In the rows, zero is written as 128.
One turn moves every row onto another: examples first, then more rows asked:
Vul: [ 76 147 117 146 125  87 102 147 129  94 146 127 158 111 129 135 123 144
 112 146 137 117 101 119 143 149 144 166 125]
ziru: [142 145 128 157 122 131 118 112 140 159 125 150 144 139 148 142 164 122
 118  90 156 154 138 132 105 157 105 128 146]
Defik: [126 136 144 150 131 127 137 136 114 117 143 144 130 148 136 153 134 149
 105 145 123 137 151 104 102 151  90 150 133]
vuk: [ 78 113 152 148 130 126 126 130 136 122 117 142 146 117 107 112  91  99
 124 133 127 109 148 144 138 115 132  80 141]
gozul: [ 98 132 136 123 145  94 114 163 120 108 152 108 144 124 122 128 160 128
 128 117 147 125 120 104 145 163 122 175 125]
raf: [123 113 109 153 150 135 102 137 118 148  85 145 118 122 129 123 106 128
 113 120 135  96 115 135 169 156 129  69 129]
feraz: [123 142 105 118 133 113 122 138 105 120 124 122 110 133 145 124 160 155
 127 109 126 128  78 123 148 164 120 168 128]
toror: [137 131 133 130 118 128 103 136 113 138 113 131  98 129 171 115 139  69
 102 143 123 126 128 149 108 126 142 138 145]
Vum: [129 129 143  94 136 145 128 136 121 131 137 119 109 127 119 140 116  84
 146 138 131 158 146 146 109 122 124 115 126]
Fesiv: [127 120  98  99 118 133  90 124 111 146 128 100  99  94 121 142 100 110
 129 141 150 126 103 142 156 135 132  87 113]
Paduz: [131 126 100  89 128 132  95 120 109 154 125 100  93 102 123 136 115 110
 126 132 152 116  99 149 154 137 134  89 121]
Motib: [137 143 120 113 119 130 102 115 115 163 120 115 125 123 132 140 125 150
 108  88 149 143 119 109 140 160 106  71 135]
Lil: [ 99 145  90 157 122  99  97 127 124 114 136 151 145 112 128 131 126 170
 105 129 143 105  97 119 161 157 138 151 122]
Mune: [140 107 108 169  95 127 101 129 145 154 160 146 148 108 135 171 121 117
  97 145 157 150 135 124 112 140 108 125 150]
gir: [119 131 139 150 113 150 139 107 122 137 137 157 130 138 117 152 117 147
 109 132 131 140 146 115 101 131  88  95 135]
robi: [115 114 105 143 151 133 102 134 125 154  94 140 125 117 118 130 109 128
 118 116 146  89 107 140 170 154 134  66 138]
vuki: [ 89 122 108 119 136  94 101 154 124 120 142 105 142 105 110 115 144 129
 140 104 152 112 101 118 178 158 139 155 130]
feka: [ 69 105 145 168 126 106 131 147 132 100 136 132 159 117 116 128  95 128
 112 155 119 103 132 124 135 131 118 128 144]
pasuk: [ 79  98 151 159 107 139 108 152 131 138 119 110 147 114 130 124 145  92
 126 105 148 100 118 114 122 132 121  95 183]
sipos: [ 98 132 121 113  95 116 103 109 133 138 137  93 118  89 132 124 136  75
 132 120 148 139 114 162 115 112 140 133 135]
Mopog: [ 97  92 116 198 120 144 116 125 141 130 106 153 129 104 118 127 136 107
 124 135 147  81 119 152 136 130 121 116 139]
Lusuz: [ 96 141 154 100 135 114 121 158 120 104 143  95 134 126 131 132 121  92
 144 143 127 145 138 127 112 134 134 150 139]
dagi: [103 126 124 151 133 103 137 148 113 100 127 130 128 132 139 131 149 156
 107 134 114 118  87 117 135 159 110 176 126]
Bik: [139 131 120 172 110 129 102 127 158 152 153 141 151 118 146 165 142 131
  94 125 162 146 140 119 109 146 101 133 148]
ran: [122 141 131 122 114 126 102 131 131 134 127 105 100 116 173 125 140  71
 111 147 135 135 111 158 109 117 139 149 140]
deziz: [ 75  92 141 181 124 137 114 153 149 134 112 115 138 109 133 124 144  93
 119 116 144  86 113 129 136 127 114 112 170]
veze: [144 142 108 115 122 126 107 106 120 168 121 127 124 122 131 144 124 156
 100  95 150 135 111 123 143 160 110  74 136]

feka moves to Lusuz
Bik moves to deziz
Vum moves to gir
Now these:
Mopog moves to sipos
Fesiv moves to Motib
Vul moves to gozul
Mune moves to pasuk
veze moves to robi
feraz moves to Lil

